One turn moves every row onto another: examples first, then more rows asked:
kas: -5 -2 -19 -9 -16 -5 3 -6 13 0 21 2
lasa: -2 8 -17 -8 -13 -2 11 1 11 -3 18 0
dis: -3 -22 -2 -27 -10 -8 4 -20 -2 -11 15 -2
Ziz: -3 -17 -12 -32 -14 -12 -9 -17 -5 1 -4 -9
pova: -1 4 -12 -36 -3 1 11 -11 -2 -7 -13 -6
fop: 2 4 -7 -29 -10 5 8 -10 -3 -3 -12 -19
lenuk: -7 -20 -6 -17 -3 -8 4 -24 3 -5 21 -4
duta: 1 1 0 -19 1 3 18 -11 -3 -15 11 -6
vonaf: -2 11 -23 -12 -16 -2 5 4 8 3 8 -5
rolur: 4 7 -16 -26 -9 0 4 -7 3 -2 -5 -27
zini: -2 -16 -8 -20 -9 -6 6 -23 9 -9 24 -15
mukef: -5 -15 -13 -28 -15 -4 -6 -23 1 6 -5 -18
Gudid: -6 -2 -17 -9 -13 -6 6 -6 13 2 20 7
fuzos: -5 1 -24 -12 -17 -7 -2 -4 11 7 13 -2
suz: -7 -22 -3 -22 -10 -4 5 -28 5 -7 15 -8
fep: -3 9 -17 -9 -12 0 11 1 10 0 14 2
sibef: -1 -13 -18 -24 -13 -8 -8 -20 8 5 5 -23
Fazi: -3 8 -22 -14 -14 -4 4 1 8 7 6 -1
Fak: -9 -19 -8 -32 -4 -8 5 -26 7 -8 9 3
perop: -6 -13 -16 -23 -7 -11 -10 -20 -1 10 -2 -12
Zofa: 2 9 -11 -25 -2 0 6 -6 -7 0 -10 -15
Sipef: 6 3 -5 -20 -4 2 18 -9 6 -17 13 -19
zale: 3 -4 2 -26 -7 1 16 -8 -6 -19 6 -4
zur: -7 -11 -16 -36 -8 -8 -3 -21 4 2 -9 -4
finur: -7 -1 -23 -12 -15 -9 -1 -5 11 10 11 1
Lozep: 3 1 -8 -31 -9 -3 4 -6 -10 -6 -12 -11
Gat: 1 -3 3 -23 -5 7 20 -16 0 -16 9 -10
Tibas: -2 -4 -3 -31 -1 1 20 -16 2 -16 5 3

lasa -> kas
Fak -> zur
Now these:
mukef -> fop
rolur -> Sipef
Ziz -> Lozep
duta -> lenuk

One turn moves every row onto another: examples first, then more rows asked:
Bof: 8 -3 6 2 -5 -28 7 -2 3 -5 16 9 -11 3 11 17 -14 22 -6 3 -10 7 3 -4 -20 10 17 26 -4 -7 7 5
teda: 0 7 -4 9 -4 -34 14 6 -3 -1 13 13 -20 -5 10 16 -14 24 -5 1 5 8 6 -9 -18 4 21 18 -5 -5 5 8
Rusum: -2 16 -20 3 9 -7 14 7 17 16 15 -6 5 9 7 19 -10 19 5 -3 1 -6 -16 6 -10 6 3 12 9 -5 -18 26
teso: -6 28 -24 -6 9 -2 9 -2 15 -2 0 -2 -2 4 13 24 -2 16 3 4 -13 0 -17 -1 -3 1 3 20 0 4 -9 23
Luzi: 16 19 -2 -5 1 -16 -2 1 13 10 11 12 -22 9 -4 23 1 15 -9 1 -6 10 -7 6 0 -7 -8 12 -3 2 -18 22
vuvov: 13 1 9 -2 -10 -12 0 -4 -4 -4 16 2 -8 -7 11 12 -7 17 3 0 -20 8 6 -3 -10 18 16 23 -11 -8 0 0
degim: 1 19 -13 -8 4 -2 -6 -9 17 -6 -1 15 -22 -3 4 33 3 16 1 -11 -4 11 0 -5 6 4 3 19 -7 -3 -11 15
kurav: 10 14 -8 11 -11 -12 0 23 -7 11 14 2 -20 -12 11 14 -9 22 0 -6 -2 3 11 -7 -10 3 17 5 -16 -9 -9 6
zubi: -5 19 -17 -4 6 2 20 -12 14 10 6 -10 7 1 4 13 -12 16 3 -4 -2 -3 -10 3 -9 16 5 8 12 -2 -15 18
kun: 14 9 0 3 -16 0 1 5 -10 8 19 -1 -10 -14 11 9 -8 19 1 -9 -14 5 11 -1 -9 16 15 10 -10 -7 -4 -3
neba: 17 16 -3 -4 6 -5 3 13 12 -6 5 -4 -10 0 0 14 -11 9 5 9 7 -6 -10 5 -7 -8 -12 13 -8 10 -23 16
kog: 5 8 -1 -5 -3 -4 13 -15 15 14 8 8 -11 1 -10 19 -7 15 -2 -13 15 8 6 4 -3 15 3 1 9 -10 -17 17
dosal: 4 19 -16 0 8 -2 20 -3 2 -10 10 6 -5 -12 9 8 -10 8 3 -5 17 4 -4 5 -2 0 -9 20 1 17 -13 8
Zus: 6 15 -3 12 -6 -26 6 16 -9 6 14 7 -23 -13 7 12 -6 20 5 -1 3 8 7 -9 -7 4 21 10 -14 -7 -7 9
sov: 6 -2 -1 4 -11 -20 14 4 3 1 14 11 -9 5 14 20 -17 25 -14 0 -4 4 9 -2 -25 5 15 16 -4 -8 9 8
mames: 0 20 -17 -2 3 -8 10 -19 4 6 17 16 -17 -9 2 16 -3 15 -8 -19 3 17 0 5 3 9 -3 19 11 7 -11 4
fanum: -7 30 -27 1 10 0 20 -8 6 5 5 -1 3 -6 12 13 -5 14 3 -5 -4 5 -8 -1 1 6 4 14 5 8 -15 19
Bupi: 7 25 -14 -2 9 -4 4 8 15 10 7 -8 1 8 6 18 -6 15 2 6 -15 -4 -16 3 -5 -1 -2 11 -2 2 -23 26
taku: 14 9 6 6 -10 -12 0 8 -10 7 18 -1 -14 -15 6 6 -4 17 10 -4 -8 7 9 -5 -4 16 19 11 -14 -10 -9 3
Fepur: 8 2 -9 2 5 -12 -7 5 23 16 25 7 -15 6 -3 28 -6 20 -1 -18 3 2 -8 6 -5 8 -1 17 8 -11 -20 13
Zigen: 9 0 -11 1 7 -6 10 12 15 -1 23 0 -3 3 6 17 -12 14 9 -6 19 -9 -15 11 -12 1 -8 23 5 2 -14 13
Lem: 15 3 3 -3 -14 -7 2 0 -2 -2 15 6 -8 -1 16 16 -9 20 -9 0 -23 6 7 1 -16 9 11 22 -10 -4 7 1
zezi: 0 13 -13 10 -8 -21 13 12 -4 1 7 13 -19 -7 15 19 -13 24 -9 -4 5 6 13 -10 -16 0 20 10 -11 -5 4 8
mudez: 5 8 -5 -8 0 6 15 -5 12 -6 4 -8 -5 -8 -2 11 -16 10 11 -4 19 -8 -6 5 -11 12 -4 10 6 1 -15 7
dunu: 4 14 -15 -10 5 3 3 2 13 -20 3 2 -13 -5 11 24 -4 12 11 -1 6 -4 -16 3 -4 0 -6 28 -5 6 -5 10

teso -> Bupi
neba -> Zigen
Now these:
sov -> kun
Zus -> Bof
Fepur -> kog

One turn moves every row onto another: examples first, then more rows asked:
vesor: -7 0 -6 22 5 1 9 3 -4 1 19 18
fumak: -22 2 1 28 -4 1 7 8 0 4 8 7
bav: -7 -21 -14 17 -11 -4 0 4 6 -7 -8 14
zuvi: -19 -2 -2 20 5 -14 10 -2 1 6 -2 8
vabol: -13 -7 -10 7 -16 -8 -2 8 -14 1 3 7
gafo: -11 2 -1 26 -2 -2 11 5 -1 3 16 10
Soliz: -11 2 8 -5 -5 2 6 4 10 5 -7 31
duk: -12 -6 5 17 -5 11 -5 6 -2 6 -21 15
nus: -6 -16 4 2 -4 -8 4 -2 -2 9 13 10
fopo: -28 3 -9 18 8 14 7 8 2 4 -4 10
muf: -13 -4 1 -1 -15 9 6 18 -15 9 -5 26
puze: -9 0 -2 -1 -3 -7 4 0 14 -4 -8 30
Lif: 1 -13 -13 2 2 -7 8 9 11 -2 10 14
pudep: -9 3 4 9 -7 -2 -1 5 -8 0 -13 0
Vade: -20 -1 1 15 1 -10 15 -5 4 -1 10 16
mivam: -6 -11 -9 4 6 -1 5 10 11 -9 1 33
Namut: -16 -10 5 -4 -3 9 3 16 -18 3 -2 21
tani: -11 -21 -15 9 -10 2 8 13 -8 -5 -7 7
biz: -16 -6 4 11 -9 -14 -7 1 -12 -1 2 14
palus: -6 -20 -11 10 -9 -11 -3 5 -1 9 11 15
mafu: -12 6 4 1 -1 14 11 9 -2 -6 -17 23
Refi: -18 -2 -8 24 7 -7 2 9 -4 6 -10 8
noz: 0 -10 -7 11 -6 -4 0 -3 15 -6 -7 14
Sive: -4 -17 -19 11 -7 -12 2 6 2 4 -9 19
Rif: -8 2 10 -9 1 10 2 10 -7 3 -1 20
pige: -17 -1 0 9 -2 3 15 -5 6 2 19 23
pevot: -24 1 -13 15 14 16 6 5 0 4 0 17
bubas: -3 1 2 4 -2 -3 -4 -2 13 -11 -3 23
voler: -7 -1 -10 17 13 9 10 1 -3 4 16 22
rut: -5 -7 3 4 7 13 10 6 13 2 -11 31
posib: -12 5 8 -8 -10 8 9 12 -3 6 -5 25
zili: -9 -21 -6 3 2 11 5 9 5 -3 8 32
tuk: -13 -3 2 7 -15 5 3 6 -14 11 -8 3
fopus: -7 -12 -8 5 -15 5 6 18 -15 12 -6 15
Dozu: -29 4 -3 24 1 6 6 10 1 3 0 6
mis: -19 0 7 10 -11 12 1 7 -13 4 -16 22
ribor: -6 2 12 -2 1 5 -4 0 5 2 -1 28
rom: -14 -22 -4 4 -7 8 7 16 -16 7 -6 12
Duti: -7 -13 -7 -5 -1 -3 10 7 -1 -8 17 18
zuf: -12 1 -14 17 5 21 2 19 -5 8 -2 17
Sus: -14 1 -14 13 17 15 9 2 -2 2 8 20
fud: -2 -8 -12 4 -3 -11 5 0 13 0 -9 19
luk: -13 -2 -6 10 -1 17 0 15 -1 -13 -17 22
vesuz: -11 3 -12 10 1 23 6 14 -3 4 10 25
Fide: -4 -12 -7 1 3 22 10 11 9 -3 -6 20
gaf: -12 2 -5 6 -2 17 14 4 3 2 18 24
Turum: -4 -15 -18 8 -13 -6 4 16 -10 3 -8 14
nav: -15 2 -13 21 7 8 1 17 -7 6 -10 9

Lif -> mafu
puze -> muf
Vade -> vesuz
Now these:
duk -> nus
Rif -> tani
fopo -> gafo

